In the rows, 128 means zero.
Where one turn sends some rows of the set: a few examples, then the rows asked:
Q_164: [171 136 115 145 136 138 163 103 107 145  98  82 121]
Q_306: [158 113 120 135 143 149 137 124 164 131 107  89 154]
Q_42: [133 111 146 141 147 184 148 126 137 108 120  94 123]
Q_770: [138 115 139 147 130 165 142 145 144 139 126  77 119]
Q_251: [138 121 147 164 152 174 142 102 118 119 126  94 122]
Q_392: [163 110 141 122 131 142 127 105 160 138 106  93 142]
Q_81: [117 113 129 151 120 147 164  96 140 134  93  88 127]
Q_654: [118 130 121 140 133 144 167  96 123 151 106 109 118]
Q_558: [167 133 124 121 153 130 131 113 155 145 101 106 126]
Q_676: [150  98 151 129 151 185 134 119 134 140 114  99 126]
Q_769: [138 131 127 143 122 157 164 137 140 116 120  73 112]
Q_573: [163 114 158 145 134 183 146  94 124 131 112  95 128]
Q_156: [123 111 133 159 126 156 162  90 143 124 123 103 123]
Q_814: [138 105 128 147 126 150 151 109 161 124  93  78 145]
Q_31: [155 110 139 151 142 161 129 133 130 166 119  84 128]
Q_554: [126 134 117 158 147 143 166  97 137 132 120 116 109]
Q_886: [148 128 122 133 164 138 170 105 116 110  93  88 109]
Q_869: [149 119 122 131 168 129 150 126 133 120 108  88  91]
Q_674: [131 125 132 142 155 160 165 118 129  94 109  89 114]
Q_92: [154 141 115 141 124 144 175 117 121 119 106  76 112]
Q_96: [147 145 112 138 160 130 149 108 143 142 109 117 110]
Q_205: [131 124 129 157 169 149 143 118 122 114 124  91 104]
Q_444: [158 132 113 125 156 147 140 124 147 148 120 109 146]
Q_110: [142  99 145 142 118 155 143  94 155 127 116  91 140]
Q_52: [139 140 112 127 150 142 155 111 127 159 119 120 127]
Q_800: [174 111 133 111 148 137 155 119 138 132  94  90  97]
Q_592: [166 116 127 122 167 141 156  98 113 141  87  92 112]
Q_183: [167 101 141 122 160 163 138 106 121 157  97  97 121]
Q_322: [171 120 127 151 144 147 140 113 111 167 105  87 128]
Q_882: [182 110 150 119 132 164 153 103 133 137  96  93 116]

Q_31 turns into Q_322
Q_800 turns into Q_869
Q_654 turns into Q_81
Now these:
Q_592 turns into Q_886
Q_110 turns into Q_392

Where one turn sends some rows of the set: a few examples, then the rows asked:
Q_211: [128  71 146 123 116 115 125 131 138 142 108 103 134 130 126 143 121 137
 111 144 122  95 146 112 113 111 124 118 134 108 146  95 118 102 121 122
 127 126 124 132 153 126 124]
Q_717: [145 117 139 141 135 114 152 110 101 152 133 111 127 134 122 133 127 132
 116 149 122 178 111 122 133 114 138 126 123 118 134 141 110 106 135 131
 126 117 138 125 138 109 125]
Q_365: [149 161 131 156 101 131 114 115 149 130 138 141 118 132 125 132 126 129
 147 131 156 131 158 138 135 128 119 127 130 128 142 126 139 148 135 122
 129 121 113 115 125 123 155]
Q_258: [140 159 127 152  94 136 121 111 152 136 135 144 118 133 121 126 131 127
 146 136 153 125 155 142 142 122 121 129 130 135 138 129 146 147 137 124
 131 119 117 113 120 123 153]
Q_411: [143 118 129 142 128 126 140 117 102 151 129 119 118 136 122 129 127 127
 119 138 112 189 109 119 130 118 139 135 126 121 135 152 120 113 128 123
 125 121 142 125 142 122 126]
Q_118: [130 160 143 151 125 129 126 130 123 129 119 138 126 129 129 130 144 149
 128 147 118 120  94 122 125 128 154 134 121 132 113 129 137 122 117 119
 132 129 131 136 102 126  90]
Q_363: [110  68 127 116 100 136 124 129 144 152 101 116 125 133 117 129 131 128
 112 142 105  97 141 118 122 109 126 129 134 124 141 111 140 106 118 116
 129 127 136 128 148 141 122]
Q_150: [ 87  88 126 124 110 136 124 121 157 135 128 113 119 134 128 123 107 111
 126 119 121 108 156 109 121 125 102 147 155 126 128 124 139 158 134 122
 115 130 121 126 134 134 124]
Q_713: [103  92 139 131 124 122 120 127 152 125 133 103 123 133 135 135 100 116
 125 118 132 112 160 102 110 130 101 141 154 113 134 115 122 157 134 124
 111 131 112 128 141 124 126]
Q_752: [132 159 146 151 128 126 128 129 122 128 120 136 128 129 130 131 144 151
 127 151 120 117  94 121 126 126 152 132 119 130 114 126 135 120 119 120
 132 128 130 136 100 122  89]
Q_153: [138 115 135 138 130 119 158 107 103 157 130 114 128 135 119 127 132 130
 115 154 118 174 110 126 140 109 139 127 123 123 132 143 117 105 138 131
 129 116 141 123 133 110 124]
Q_556: [ 91  88 139 125 119 121 138 116 156 135 131 103 131 132 128 128 107 118
 122 133 132  96 160 112 125 120 100 137 152 121 129 110 127 150 142 131
 117 125 114 128 128 118 122]
Q_953: [136 161 147 153 131 124 123 132 120 124 121 136 126 130 133 136 140 151
 128 145 121 122  95 119 120 129 152 132 120 126 116 126 131 122 117 120
 131 130 127 138 105 124  90]
Q_923: [129  74 131 125 109 131 103 143 138 139 104 113 117 134 127 140 118 131
 115 124 110 115 143 105 102 122 125 130 138 110 147 113 128 112 110 111
 122 133 129 132 163 146 126]
Q_204: [117  71 124 120 100 140 109 138 141 147 100 119 117 133 121 132 125 127
 115 129 104 110 141 111 113 116 126 133 137 120 143 118 139 110 112 111
 126 131 135 131 156 149 124]
Q_275: [132 160 142 152 126 130 122 132 123 128 119 140 124 130 131 131 142 148
 129 144 117 123  94 120 122 129 153 135 120 130 115 130 137 123 116 117
 131 129 131 137 103 128  90]
Q_579: [134 115 128 136 124 127 155 108 105 160 128 119 123 135 117 123 133 126
 116 150 111 177 108 126 141 109 139 133 124 127 131 149 124 108 135 128
 128 117 145 124 133 117 123]
Q_432: [145 161 127 154  96 135 115 114 150 133 136 144 116 133 123 129 129 127
 147 132 153 130 156 140 137 127 120 130 131 132 139 129 144 149 135 122
 130 121 115 115 123 126 154]
Q_808: [137 116 124 138 124 130 144 113 104 157 127 122 119 137 119 124 131 126
 118 143 110 186 108 123 136 114 139 137 125 127 132 155 126 112 131 123
 126 120 145 124 138 122 124]
Q_987: [135 161 144 153 129 127 121 133 121 125 120 138 124 130 133 133 141 150
 128 143 119 125  94 118 119 130 152 134 121 128 116 129 134 124 115 118
 131 131 129 138 106 127  92]
Q_843: [101  90 144 130 125 117 131 120 153 129 133 101 130 132 133 135 102 119
 124 127 136 103 160 106 116 125 100 136 153 114 132 108 120 153 139 129
 115 128 111 129 135 117 124]
Q_950: [148 120 135 143 135 118 143 116 100 150 131 115 122 136 125 133 125 131
 118 142 119 186 111 117 128 118 139 130 125 116 137 146 111 110 131 127
 124 120 138 126 143 116 126]
Q_467: [146 159 135 154 101 127 123 110 150 133 138 139 123 131 123 131 128 130
 145 140 160 122 158 142 141 123 119 123 129 130 139 121 138 144 139 128
 132 119 112 115 120 116 153]
Q_922: [135 161 148 153 130 123 126 130 121 125 121 135 128 129 132 135 142 152
 127 148 122 119  95 121 123 128 152 130 120 128 115 124 132 121 119 121
 131 128 128 138 102 121  91]
Q_383: [116  68 138 118 107 125 132 126 142 150 105 107 133 131 120 135 128 133
 110 150 114  90 144 119 124 107 125 121 133 118 141 100 131 101 123 122
 128 125 131 129 146 129 122]
Q_276: [150 161 135 155 102 127 119 114 149 130 139 139 120 132 125 133 126 131
 147 136 159 126 159 138 136 126 119 124 130 128 141 123 135 146 137 126
 130 120 111 115 124 117 154]
Q_787: [134  75 143 127 117 118 112 139 136 137 109 106 125 132 130 147 116 136
 113 132 119 108 146 104 102 119 125 123 135 105 148 102 117 107 115 116
 123 129 122 133 161 134 125]
Q_616: [ 85  88 131 122 112 132 135 116 158 138 128 109 126 133 125 123 110 112
 124 130 125  99 157 114 127 121 101 142 153 127 127 118 137 154 139 127
 117 127 120 126 129 126 122]
Q_596: [ 96  91 131 129 116 131 117 127 155 129 130 112 118 135 132 129 102 112
 127 113 124 115 159 103 112 130 101 147 155 119 132 122 131 158 131 121
 112 132 116 128 141 134 125]
Q_268: [142 160 130 152  97 132 125 108 152 136 137 141 122 131 122 128 131 128
 145 141 156 121 157 144 144 122 119 125 129 135 137 125 143 145 139 126
 132 118 115 114 119 119 153]

Q_717 turns into Q_950
Q_432 turns into Q_258
Now these:
Q_596 turns into Q_150
Q_923 turns into Q_204
Q_953 turns into Q_987

Where one turn sends some rows of the set: a few examples, then the rows asked:
Q_919: [126 110 137 122 103 148 102 129 116 125 132 148 150 129  98 126 145 117]
Q_100: [114 119 121 131 130 137 157 119 150 130 123 116 146 147 113 136 150 144]
Q_685: [135 107 134 129 142 128 149 135 156 120 139 137 127 123 132 136 135 134]
Q_510: [124 124 143 151 104 132 140 136 123 127 132 122 122 148 132 124 104 173]
Q_655: [129 129 118 124 105 137 125 125 120 119  83 134 132 106 103 121 134 148]
Q_386: [125 126 161 138 102 138 124 123 136 134 133 133 127 156  91 122 130 105]
Q_864: [112 132 105 117 126 126 132 100 131 140 119 130  96 120 109 134 134 131]
Q_618: [145 122 153 130 121 142 148 121 149  94 126 141 125 156 116 119 130 125]
Q_513: [111 130 102 131 108 131 129 127 123 115 121 140 145 127 114 122 156 171]
Q_790: [121 126 116 138 112 123  98 148 125 143 144 151 129 110 122 124 133 141]
Q_743: [115 122 105 138 122 124 115 112 147 138 119 156 123 124 136 119 120 144]
Q_78: [118 147 147 124 101 156 145 114  93 130 124 123 102 139 106 126 145 133]
Q_721: [100 128 146 120  84 125 119 124 107 119 146 141 119 157 127 121 122 153]
Q_112: [103 153 141 129 119 151 141 116 137 119 109 109 105 151 120 125 143 145]
Q_686: [132 127  95 125 123 126 147 121 119 131 138 147 123 127 141 127 136 157]
Q_885: [150 121 154 133 117 144 129 123 135 120 141 144 118 154 113 121 121 104]
Q_857: [108 116 148 134  99 129 111 119 117 109 155 149 104 141 115 122 117 160]
Q_649: [144 134 100 121 127 148 127 126 109 123 123 123 110 114 104 133 140 148]
Q_539: [134 126 159 132 110 130 172 124 137 108 130 129 129 151 103 125 144 132]
Q_521: [106 123 119 136  91 115 132 124 108 148 127 152 137 109 107 122 144 149]
Q_858: [125 141 161 130 103 161 105 137 109 108 118 134 109 122 103 118 140 134]
Q_747: [124 132 161 138 104 134 144 140 134 122 140 120 136 153  88 127 150 124]
Q_831: [131  95 147 125 120 129 123 119 142 124 126 164 131 113 119 125 125 114]
Q_384: [119 132 171 136 109 139 130 124 133 122 105 144  96 112 123 118 119 127]
Q_934: [106 141 119 110 123 118 107 142 147 126 120 126 111 113 120 132 143 131]
Q_954: [125 134 131 109 103 112 137 146 115 137 110 136 121  96 122 130 136 130]
Q_26: [127 146 156 130 130 139 144 144 138 121 129 119  92 128 139 129 130 137]
Q_117: [119 120 124 122 106 145 145 120 107 146 134 124 151 144  99 135 155 128]
Q_449: [119 111 148 155 109 130 127 121 128 117 142 139 105 137 118 124 104 171]
Q_367: [107 134 142 132  89 129 131 135 115 126 129 123 132 164 135 122 114 163]

Q_934 turns into Q_864
Q_367 turns into Q_721
Now these:
Q_618 turns into Q_539
Q_513 turns into Q_521
Q_112 turns into Q_78
Q_919 turns into Q_831

Where one turn sends some rows of the set: a few examples, then the rows asked:
Q_328: [126 159 111 146 132 147 106 116 119 128  95 106 139 120 133 132 113 110
 103 126 147 108 148 129 130 146 146 157 152 129 124 150 110 111 133 134
 146]
Q_597: [114 146 126 161 108 145 130 122 119 132 118 123 160 153 130 148 124 119
  84 147 132 115 160 104 121 144 122 146 133 137 130 128 128 115 122 131
 105]
Q_391: [148 138 106 123 110 145 147 114 143 120 124 169 114 135 127 137 153 117
 121 110 152 125 117 127 122 141 146 117 148 137 133 111 107 115 115 132
 140]
Q_731: [123 133 137 148 132 132 168 113 122 125 120 125 120 132 123 149 151 115
 137 134 117 106  95 111 116 127 139 137 131 124 123 107 143  91 154 131
 133]
Q_681: [137 149 145 148 127 121 115  88 142 125 116 118 148 136 120 141  98 118
 110 104 125 149 112 119 141 119 143 128 120 143 126 137 123 136 141 143
 134]
Q_192: [107 121 128 144 108 146 126 117 140 115 112 136 129 132 118 134 106 102
 123 117 116 106 119 134 119 166 119 139 151 150 128 110 129  82 143  97
 136]
Q_381: [150 132 125 119 107 145 147 113 132 113 114 148 118 146 111 107 142 129
 116 112 141 135 126 118 147 152 142 121 147 141 119 103 112 125 117 125
 155]
Q_482: [128 128 143 136 124 132 131 118 139 112 132 109 156 100 124 144 119 104
 122 121 115 121  97 134 113 122 118 143 124 136 148 132 145  99 144 126
 135]
Q_256: [139 170 118 121 133 136 129 122 131 120 138 122 137 154 141 144 156 114
 110 126 114  92 142 122 150 148 111 111 140 148 109 145 130 123 142 133
 169]
Q_126: [143 147 135 130 141 152 135 101 143 130 128 121 124 165 129 124 148 134
 116 142 100  99 150 137 140 160 125 122 133 145 139 135 136 130 157 146
 154]
Q_613: [133 116 133 119 133 128 128 110 109 122 127 145 146 156 154 161  96 128
 125 147 130 110 141 125 128 121 133 150 154 155 137 125 138 120 123 133
 160]
Q_840: [159 126 119 135 120 133 155 117 123 132 113 136 141 139 123 146 138 111
 109 139  92 128 115 113 138 144 122 116 154 140 138  86 110 110 151 101
 137]
Q_278: [128 129 132 166 107 126 111  98 148 131 104 145 112 133 129 147 132 103
 116 109 123 141 145 123 133 172 127 130 149 138 114 113 108 113 138 123
 127]
Q_502: [128 154 117 162 124 137 166 119 114 136 117 137 109 158 127 146 142 126
 139 137 112 100 103 108 118 134 138 128 154 138 129  99 123 107 153 131
 142]
Q_420: [111 141 134 174 125 151 137 112 135 133 107 145  98 123 130 125 155 123
 111 134 133 128 129 138 137 159 106 140 128 136 118 126 134 136 119 107
 140]
Q_248: [125 142 106 115 104 132 131 115 138 130 146 128 142 136 138 133 144 107
 122 133 139  88 134 132 140 142 132 107 109 151 121 141 146  97 148 126
 156]
Q_380: [145 159 123 142 122 152 154 106 119 143 117 157  99 133 139 147 141 131
 127 126 140 107  88 149 118 145 147 132 134 130 127 121 114 114 149 129
 136]
Q_936: [132 160 153 139 102 124 137 152 129 104 126 114 146 114 146 126 148 125
 125 121 136 132 115 130 127 134 106 147 140 139 113 143 146 129 125 141
 137]
Q_410: [125 154 139 139 115 109 141 149 140 112 116 108 162 136 135 118 124 117
 127 128 122 139 122 118 129 110 117 141 150 151 123 135 148 137 130 139
 135]
Q_372: [135 120 134 121 133 121 122 107 109 135 146 155 134 152 149 168  99 135
  98 134 131 121 144 133 143 120 135 130 155 144 121 129 124 120 122 141
 136]
Q_15: [145 134 103 137 114 133 154 136 126 116 131 165 127 146 133 137 146 113
 118 138 116 116 119 103 128 151 122 117 168 146 145  95 110 113 142 113
 144]
Q_753: [141 129 140 122 131 127 119 123 146 102 130 130 168 112 138 131  99 108
 114 124 124 136 103 139 128 131 119 140 133 148 150 141 133 126 150 117
 138]
Q_972: [149 141 122 126 101 133 132 100 152 151 121 123 142 153 143 145 144 116
 129 140 115 105 150 148 125 151 141 116 113 147 134 130 135 110 161 143
 134]
Q_93: [150 158 141 127 111 136 148 125 117 120 115 153 112 123 152 142 156 130
 129 120 150 118  95 143 130 155 133 140 133 124  99 130 122 115 149 127
 138]
Q_504: [137 124 127 131 136 122 133 121 102 155 116 125 139 147 167 145 112 122
 127 156 140 114 128 140 131 115 131 148 159 153 129 131 138 131 125 137
 159]
Q_716: [123 119 129 132 139 122 129 115 105 162 138 136 119 145 150 141 117 130
 104 145 146 122 132 143 148 114 138 131 153 143 121 136 133 128 123 144
 137]
Q_778: [140 151 147 157  97 133 126 122 116 124 124 121 128 135 123  98 122 146
 107 126 124 150 126 118 159 149 115 129 134 149 121 125 128 150 138 129
 148]
Q_200: [129 155 144 161 119 117 131 122 116 132 128 125 140 133 137 112 111 140
 103 143 118 141 103 128 155 131 114 131 126 146 123 139 142 155 158 124
 130]
Q_257: [113 163 127 153 114 149 148 135 135 129  91 122 130 133 134 152 141 108
 125 123 115 107 117 139 117 141 102 148 148 149 102 122 133 107 113 103
 139]
Q_853: [118 154 123 170 125 150 120 112 105 122 118 124 147 127 145 146 105 119
 109 154 147 110 149 109 129 155 133 157 118 135 127 141 122 111 151 113
 137]
Q_335: [121 138 115 135 123 151 113 127 121 133 110 124 150 132 125 117 125 116
  68 140 133 106 144 140 126 154 121 148 157 131 144 141 123 120 124 129
 118]
Q_895: [151 137 137 153 112 132 117  91 133 139 114 104 148 125 113 140 101 115
 107 113  99 146 117 118 143 137 131 124 128 147 140 113 113 121 150 125
 138]

Q_200 turns into Q_410
Q_381 turns into Q_93
Q_936 turns into Q_482
Now these:
Q_380 turns into Q_502
Q_504 turns into Q_613
Q_335 turns into Q_328
Q_420 turns into Q_257
Q_248 turns into Q_972

